In the data rows, 128 means zero.
Every row has a hidden score. In each pair, how much higher is the second row's than the first's? 20 means about the same, 40 much higher and 0 much lower. The score is a weighted sum of the row's numbers plus the product of two more (or one squared), each taken from its middle value.
117,080,119,120,080,087,141,177,166,171
117,088,128,114,080,118,104,168,159,174 >> 15
166,149,134,090,173,137,132,147,085,120
137,159,105,105,133,172,164,141,141,098 >> 20
178,140,124,073,104,086,099,127,174,176
096,086,093,169,081,155,132,138,096,113 >> 22
176,175,102,080,124,143,138,134,150,108
178,174,168,079,165,107,077,079,180,179 >> 12
179,183,114,074,161,166,130,098,140,114
162,131,153,116,077,108,073,146,165,162 >> 24
112,161,141,136,149,165,183,113,113,075
152,077,125,149,078,082,090,160,147,177 >> 29
179,181,117,138,183,111,091,076,138,083
159,152,083,123,127,117,169,095,149,130 >> 29
139,113,139,081,077,096,107,176,153,167
132,138,115,110,165,091,081,103,164,127 >> 19
177,177,097,094,143,168,127,083,113,127
120,089,175,088,079,075,106,159,169,168 >> 17
096,098,077,164,162,131,136,107,086,108
124,096,149,112,089,110,144,177,179,164 >> 18
103,132,097,117,102,140,131,142,146,150
101,109,119,114,085,132,169,156,145,151 >> 18
135,169,118,138,157,181,183,100,135,073
150,142,177,096,151,155,081,091,106,181 >> 21
077,096,089,170,152,110,166,130,103,100
077,086,094,166,144,104,142,138,089,103 >> 24
106,111,158,152,113,135,145,125,086,183
134,140,142,179,169,162,169,081,076,074 >> 20
168,164,147,164,174,119,096,079,106,086
079,087,108,141,132,093,162,178,100,115 >> 20
171,124,179,083,143,094,084,101,140,182
147,168,156,097,145,164,153,086,145,115 >> 21
174,177,096,147,183,134,122,078,090,084
091,115,088,154,101,152,173,167,096,099 >> 23
133,116,167,146,139,108,090,094,179,110
125,124,108,139,110,152,139,103,130,152 >> 26
073,080,130,180,105,112,133,140,137,129
130,111,126,172,090,114,095,116,142,152 >> 22
089,100,104,182,154,129,131,130,095,104
115,153,073,155,141,154,182,099,119,100 >> 22
141,139,110,102,105,165,162,147,137,118
123,147,088,130,155,172,117,085,093,092 >> 39
143,149,092,169,175,128,127,074,103,080
169,155,165,127,162,153,143,075,166,114 >> 27
168,179,089,082,149,174,143,102,110,092
119,138,109,100,119,101,154,142,117,114 >> 16
138,146,096,109,109,107,150,138,136,136
123,114,104,113,086,109,179,166,126,146 >> 26
134,143,084,130,117,166,171,084,093,134
097,150,098,148,172,168,165,140,160,073 >> 10
092,120,082,147,097,162,169,169,096,107
142,110,164,168,121,078,074,152,152,162 >> 25
103,133,085,156,178,132,156,109,082,081
156,160,124,079,122,147,117,131,135,124 >> 18
103,136,156,148,168,134,137,101,168,175
096,149,085,175,174,145,156,083,079,083 >> 33
088,109,175,129,097,160,102,147,127,175
181,180,100,074,155,160,145,080,119,114 >> 23
122,143,101,099,121,153,175,139,121,104
137,114,171,098,105,139,086,122,175,170 >> 15
179,167,157,079,174,100,097,092,151,106
163,166,131,177,176,127,133,078,084,085 >> 25
090,074,162,133,123,107,122,173,176,144
125,075,178,103,101,078,087,165,131,182 >> 24
084,084,165,138,121,102,130,160,161,108
097,084,130,126,087,096,160,175,144,168 >> 27
182,175,176,074,174,109,087,120,105,104
122,154,166,133,135,140,135,080,175,084 >> 18
130,090,182,092,094,086,080,159,165,183
154,147,109,108,112,102,152,137,140,147 >> 31
076,079,101,181,128,112,113,146,084,100
136,161,097,108,125,154,170,113,115,123 >> 17
154,167,095,080,145,172,127,106,143,129
155,104,126,109,077,082,094,135,160,177 >> 17
112,145,079,130,179,155,161,091,081,076
087,095,158,154,130,142,159,158,088,166 >> 3
081,100,107,171,088,120,150,128,090,121
177,169,173,097,166,125,103,085,095,182 >> 17
172,179,125,086,161,114,133,132,142,107
078,075,093,134,120,084,120,182,174,138 >> 15
131,116,147,136,153,116,098,117,118,117
113,088,094,135,087,089,148,171,147,155 >> 26
171,102,128,122,090,079,084,136,158,171
182,151,174,083,119,117,102,105,183,126 >> 19
090,133,104,116,097,172,142,144,111,114
125,095,151,176,116,085,113,129,173,135 >> 11
166,139,182,082,120,079,076,154,183,183
121,172,144,145,157,171,092,080,095,101 >> 22
079,089,096,153,092,125,174,145,135,137
179,124,133,126,085,090,077,115,133,175 >> 25
158,127,174,074,138,079,073,136,152,181
082,112,079,145,173,147,167,158,083,080 >> 28
103,089,168,153,132,154,134,132,102,098
157,140,127,110,095,130,101,114,155,135 >> 23
162,174,075,175,163,145,161,075,074,076
110,167,079,144,178,148,151,123,079,078 >> 22
147,114,179,084,091,093,076,139,183,165
120,113,164,096,100,128,126,158,179,148 >> 20
126,152,074,110,132,131,148,100,085,128
141,148,096,103,143,156,173,130,119,110 >> 10
079,104,138,150,136,128,129,115,082,142
144,116,127,082,084,129,107,160,171,168 >> 13
131,093,168,099,082,130,127,161,178,168
162,168,148,145,160,109,088,088,099,098 >> 14
076,075,095,165,079,137,151,161,111,132
169,141,140,171,163,096,086,104,107,113 >> 19
168,162,172,115,159,146,088,090,107,112
104,101,148,101,073,139,100,173,163,148 >> 24
143,149,180,083,110,111,130,156,175,113
139,130,132,087,091,091,121,165,166,164 >> 16
097,097,119,170,142,092,101,145,115,127
150,156,157,122,165,142,131,101,082,182 >> 23
076,079,161,143,123,091,145,182,139,122
151,160,111,145,180,168,153,080,101,087 >> 21
177,181,118,149,183,129,115,075,103,094
104,086,099,176,084,094,150,120,129,116 >> 22
141,129,122,096,093,139,086,145,134,166
130,114,176,095,126,089,096,105,148,178 >> 15
167,167,106,083,156,128,137,107,097,125
124,074,170,173,103,082,106,155,138,149 >> 27
114,097,133,096,080,097,116,174,158,157
150,151,090,091,127,117,158,151,141,140 >> 23
142,133,112,088,099,128,126,155,160,151
164,170,144,132,169,151,112,083,118,107 >> 16
156,130,137,077,088,092,097,173,146,141
155,178,160,104,164,137,112,098,103,104 >> 15
175,166,127,182,160,127,107,077,120,084
130,154,135,127,177,142,135,079,082,086 >> 19
079,091,088,153,087,167,158,180,100,131
116,100,131,109,090,096,149,164,132,163 >> 19
117,109,182,113,129,107,124,099,177,155
165,111,176,121,137,084,087,109,150,146 >> 25
078,091,153,131,135,098,148,173,113,111
128,108,135,109,083,098,140,146,162,164 >> 27
131,159,089,110,148,174,177,108,101,094
097,164,116,146,181,153,167,081,134,075 >> 16
160,090,182,116,097,073,074,150,153,176
131,091,168,175,095,079,085,154,135,139 >> 20
149,180,146,117,178,170,126,105,174,078
161,166,096,089,134,091,169,138,129,136 >> 35
